Each row is where one point has got to under a steady rotation. How many ticks took it there?
The counts run from 0 to 154.
-18 -10 -1 -8 6 49 -17 7 -36 -2 -4 18 -2 6 25 -46 55 -11 -15 -47 20 2 31
 24 -3 20 8 -5 29 -43 -4 -28 -26 -17 4 37 -17 -25 42 12 -15 -14 1 2 21
 -17 17 -4 31 -2 -21 35 24 -> 94
1 -10 -64 4 11 13 -9 21 -7 25 -10 9 -7 36 16 23 59 -41 -16 -23 19 -17 13
 39 -23 5 -10 -18 4 -33 -14 -11 -1 -40 32 21 -30 11 -13 -21 -19 -11 16
 18 26 13 0 -2 33 18 -35 -1 -9 -> 148
-16 -1 -12 -9 9 24 -17 34 -23 16 5 14 -38 19 1 16 26 -24 -13 -19 -6 7 47
 3 -25 38 -6 -12 23 -33 -41 -22 9 -23 13 10 -29 -9 16 -30 -34 -10 27 4 2
 46 -45 -1 22 28 2 -33 -2 -> 45
-2 -22 8 -38 -4 30 -20 -2 17 3 34 14 2 10 2 -15 47 -69 -21 -45 -14 -7 31
 16 -14 25 3 -29 14 -53 -34 -11 -8 5 38 26 1 -25 17 -15 -32 0 -1 12 -1
 -5 28 -7 21 -3 0 23 -7 -> 20
-29 1 -2 -42 33 40 -25 29 -3 -11 -8 0 5 12 12 -27 61 -24 -8 -7 -6 2 45
 18 -24 -5 -15 1 34 -56 -23 -18 -3 -10 18 7 -29 -35 45 16 -12 -2 18 -4 9
 28 14 8 1 -15 -10 22 19 -> 26
1 -11 -47 -15 -19 25 -28 5 5 6 -4 18 -10 15 6 17 47 -45 -13 -34 -1 0 21
 57 -18 0 11 -22 10 -56 13 -30 -4 8 12 30 13 11 -6 9 -18 -13 33 15 36
 -10 3 3 1 42 -14 31 -15 -> 116
-11 -19 -48 -12 -28 26 8 -7 12 1 -6 28 -10 20 -16 16 65 -22 -34 -51 -17
 -6 28 19 -13 -14 1 -7 -7 -26 -15 -13 23 -34 17 35 8 13 -13 -19 -50 -18
 25 22 17 12 4 -10 18 49 -21 6 -4 -> 143
-29 -15 -23 -47 13 35 -18 38 14 -5 -7 1 -21 -6 -1 15 78 -53 6 -17 -24
 -24 25 18 -29 -8 21 -11 8 -27 -11 9 3 4 -6 12 5 -16 40 -2 -50 15 42 0
 22 -4 0 15 -3 5 5 -17 -28 -> 23
9 0 -14 -41 -18 18 -15 28 14 -21 14 16 25 17 7 -31 59 -35 -20 -44 11 21
 46 46 -26 3 -1 -26 -22 -22 -34 -6 -5 19 -11 6 -29 3 17 10 -31 -8 24 -4
 -8 22 -17 -13 -12 20 -15 -1 -11 -> 108
11 -8 -46 -31 0 28 -22 29 16 -1 26 -7 -18 19 5 1 64 -17 -9 -33 -8 -25 23
 27 -34 -11 12 5 16 -34 4 -14 21 -7 -17 2 -11 14 6 3 -22 -41 25 28 31 27
 -3 8 16 57 7 12 -21 -> 111
0 -3 2 -12 17 0 0 58 -21 31 11 26 -4 24 4 -48 60 -20 7 -31 -2 -26 32 5 5
 31 3 -15 25 -13 -47 0 -8 -15 -16 1 -28 2 36 -33 -28 -32 16 -7 18 8 -34
 -25 13 15 -8 0 15 -> 73
-28 -31 -13 -1 18 10 -22 22 6 44 8 13 -20 11 1 5 39 -47 -27 -14 -13 -32
 11 14 -13 7 12 -10 44 -34 -10 -5 6 -34 40 23 16 -1 5 -22 -21 -41 29 10
 38 -15 6 0 27 29 -9 31 14 -> 152
-21 -59 -29 -2 -22 23 8 27 -5 15 2 23 -34 7 9 -9 60 -33 -23 -41 9 -21 10
 16 -2 -15 13 -31 -12 6 -4 10 -25 -4 8 17 -9 23 11 -32 -44 -38 51 6 21
 -4 -16 -20 12 32 -41 10 -16 -> 70
10 -13 -6 -39 -18 -4 -25 26 -11 -5 15 22 16 -1 20 -31 48 -62 13 -39 3
 -18 31 39 5 0 16 -25 -11 -42 -9 -32 -9 -15 8 24 11 -10 19 1 -15 -9 25 2
 12 -34 46 -20 27 28 -22 21 -8 -> 88
-20 -5 -37 -25 -9 36 -11 43 -24 -23 -6 9 -16 22 1 -6 36 0 6 -43 11 17 56
 42 -15 -4 -8 -26 10 -15 -20 -12 -23 -19 10 37 -32 13 -7 -2 -22 1 42 9
 -2 49 -2 -31 9 -2 -25 30 10 -> 35
-21 -37 -16 2 -23 8 10 47 -2 37 -15 36 -27 16 -17 -15 63 -33 12 -34 -7
 -22 15 23 16 7 26 -20 -3 -8 -6 14 -17 -4 -3 24 7 18 9 -27 -47 -28 42 -3
 26 -23 -19 -16 3 17 -40 17 9 -> 69
-3 -28 -32 -29 -16 56 5 40 -7 -6 30 -9 -10 23 1 -30 59 -32 -18 -59 3 -18
 21 10 -8 -5 20 -8 6 -2 -27 11 -45 5 7 30 -36 6 6 -6 -46 -20 8 17 -4 26
 -12 -12 39 1 -7 26 -24 -> 102
1 6 -14 -37 17 -6 -6 47 -14 -1 29 9 -47 14 21 8 18 -56 25 -13 -24 0 43
 30 -17 18 8 -37 19 -66 -19 -27 -7 -20 9 12 -7 -10 18 -13 -10 -17 55 20
 20 -14 8 -21 13 1 7 3 -6 -> 119
18 -3 -41 -29 16 33 -28 17 -25 6 22 17 7 20 18 -36 61 -6 -14 -57 19 7 21
 39 -28 3 -2 -9 24 11 -1 -18 -1 -31 -15 24 -11 40 16 15 -23 -11 10 16 12
 19 0 -9 23 30 -16 23 8 -> 7
0 -3 -30 -9 5 24 -36 -9 -13 33 35 47 -27 3 4 -24 56 -38 -25 -45 12 29 18
 26 -38 34 -2 -20 12 -43 15 -30 -1 -3 0 8 -2 10 15 0 -17 1 29 4 12 -6
 -20 11 -2 45 -22 7 5 -> 12
-6 16 -3 -43 -26 18 -15 10 -19 9 22 20 -20 -6 -17 -27 18 -34 1 -50 -16
 -2 54 3 -9 25 27 -10 4 -45 -7 -26 8 -8 -20 36 15 9 -4 -21 -28 -41 36 19
 -2 -9 -7 -7 26 47 -1 18 0 -> 10
6 27 -8 -48 -19 23 -10 28 -28 -6 8 28 -6 -5 -23 -16 36 -18 -9 -60 -7 9
 60 15 -13 23 29 -14 -10 -18 -22 -22 11 -25 -33 44 16 10 -5 12 -41 -3 42
 15 0 3 -21 -18 24 40 4 -14 10 -> 9
-33 -19 -22 -4 -19 28 -47 24 -6 19 -25 35 3 13 -21 22 51 -53 -33 -30 0 4
 5 29 -16 15 -1 -14 21 -29 -24 -20 -5 5 30 18 11 -14 -4 -3 -48 -3 32 -20
 24 30 -34 14 11 24 -7 1 -10 -> 49
-20 5 -2 -42 5 13 -15 51 -8 -8 36 27 -14 -19 2 -40 33 -15 -8 -28 3 14 48
 18 -36 -11 18 -29 -9 0 -25 -3 -4 -9 -22 15 0 9 21 20 -30 -15 79 0 4 10
 -11 -22 -11 21 -11 -8 4 -> 4
-27 -10 1 -8 5 35 -15 28 -16 12 22 25 -38 3 11 -62 47 -19 -2 -29 23 10
 30 10 -25 12 0 -16 21 -50 -7 -2 -43 17 -1 4 -37 -22 44 7 -20 -22 44 -13
 7 -1 -25 -2 0 -12 -28 19 10 -> 99
-32 -31 -34 -34 -12 6 5 43 -7 9 4 34 -14 6 24 -14 63 -43 9 -15 0 -12 37
 9 13 -33 14 -5 -14 -34 0 -23 19 -47 30 19 1 12 35 4 -37 8 20 -10 5 -2
 26 9 21 13 -32 -15 -21 -> 60
-23 -12 -30 -30 1 15 -17 65 -12 -13 -9 17 11 14 -4 26 54 -42 11 -31 -10
 -29 24 13 5 -19 9 -3 21 -4 -39 -31 16 -39 18 33 8 -6 10 -2 -45 14 19 -2
 16 21 19 1 27 2 5 -5 -26 -> 55
-35 -14 -23 -39 -16 22 -21 27 0 -5 0 46 17 34 -19 -51 43 -33 -17 -33 -3
 25 31 25 -8 -17 -22 -18 -1 -26 -33 -25 -12 9 14 19 -10 0 2 3 -39 -12 26
 -23 4 15 -16 -10 -5 -7 -28 62 4 -> 135
-32 -18 -14 -41 8 19 -15 53 8 25 4 33 -41 8 -4 -35 46 -22 31 2 -20 7 47
 21 -4 -12 10 -10 27 -51 7 -12 0 -8 -1 -8 -5 21 28 11 -25 -5 52 -11 12 3
 2 -5 -15 3 -23 20 18 -> 32
-27 -22 -27 -45 -29 57 -11 17 15 -8 -9 2 6 5 -8 -3 54 -27 -24 -23 -8 0
 42 16 -4 -30 21 0 6 -34 -2 4 0 -14 23 39 5 8 -1 19 -45 -8 25 6 3 22 23
 16 23 12 -16 24 -11 -> 29
-46 -27 -4 -40 4 37 -13 -11 -11 12 13 11 -25 10 16 -10 29 -48 -36 -16
 -20 -1 31 12 -4 0 0 -12 33 -51 -6 -27 -5 -4 16 33 14 -8 46 -29 -26 -32
 29 7 23 -27 11 2 6 4 -4 40 1 -> 125
-44 -11 -25 -23 2 49 -5 58 -8 20 15 38 -27 11 -22 -20 41 -9 -19 -18 -13
 6 22 -19 -4 -14 13 16 47 -14 -21 -19 0 -16 11 21 6 8 27 12 -47 1 31 -8
 17 31 -32 10 5 -2 8 16 -1 -> 132
-20 -31 -14 -25 -26 47 6 16 -7 -1 10 12 -37 -8 1 -27 38 -33 -22 -36 -1
 -13 33 -9 0 -7 49 -8 -16 -33 3 0 -27 1 13 41 -6 -3 21 -2 -43 -15 34 10
 -1 -29 -7 5 35 11 -27 2 -18 -> 97
-40 -9 -33 2 9 26 1 57 -26 20 -17 33 -46 4 -5 -7 51 -2 28 -27 0 -30 29
 -4 2 -19 17 3 30 -20 7 -7 0 -47 -5 16 -11 -2 17 4 -22 -22 43 0 39 -5
 -14 -11 19 24 -20 7 7 -> 64
-34 -12 -31 -15 -9 15 -14 27 -36 -19 -38 15 -11 11 5 -29 44 -18 5 -26 21
 -11 37 22 -2 -15 -20 -18 -13 -34 -16 -27 -9 -32 0 22 -29 -21 10 2 -18
 -13 33 -17 11 0 17 -13 17 4 -63 30 4 -> 62
-27 8 -5 -29 -6 27 -4 51 -24 -16 -22 18 -31 13 -14 -14 28 -3 28 -41 -17
 9 63 33 -10 5 6 -16 26 -20 -23 -15 -15 -23 -22 35 -8 4 -1 -15 -24 -14
 46 11 1 24 -10 -37 -3 13 -12 33 23 -> 36
-13 -32 -45 -33 -11 31 -10 35 -10 -5 15 0 -26 23 14 -13 46 -16 16 -28 6
 13 40 44 -11 -20 -8 -18 4 -11 6 -9 -17 -23 13 20 -31 39 -2 2 -26 0 25
 11 -8 37 14 -9 25 11 -37 31 -6 -> 34
8 19 -21 -31 -3 -2 -39 53 -19 -8 9 6 12 8 -16 -10 37 -49 16 -34 -4 -52
 26 13 -9 -6 18 -3 6 -26 -21 -19 3 -16 -16 16 -3 -35 -13 -1 -14 -43 25 7
 25 2 3 -7 39 45 10 30 -21 -> 83
16 -5 -29 -48 24 15 -15 30 -12 22 45 12 -5 17 22 -52 58 -19 5 -44 -2 -10
 37 30 -21 4 3 -10 18 -11 3 -10 2 -25 -28 6 -13 35 21 -7 -12 -33 16 17
 11 -2 6 -13 19 30 -10 41 6 -> 6
-6 10 -24 -9 7 1 -1 39 -6 13 -12 51 7 35 -13 -16 59 -6 14 -50 -22 -1 44
 28 -1 9 -25 -7 33 -31 -31 -33 30 -28 -12 10 -6 0 14 -15 -39 -2 13 8 26
 19 -14 -29 -5 19 -9 17 24 -> 141
-1 1 -1 -37 -18 0 -4 21 -23 10 -16 28 -16 24 -8 -14 41 -41 5 -31 -18 9
 56 29 1 34 -3 -29 -8 -33 -25 -13 0 -5 -8 24 -4 18 28 -43 -48 1 35 -2 -8
 4 -27 -17 2 14 -24 -4 7 -> 41
-14 -21 -25 -38 -11 31 -24 33 19 6 11 17 18 4 1 -26 67 -26 -32 -35 10
 -12 10 50 -20 -20 25 -12 10 1 2 11 -23 -1 5 35 20 35 -9 31 -33 -24 39 7
 15 -2 4 -9 6 21 -32 40 -10 -> 2
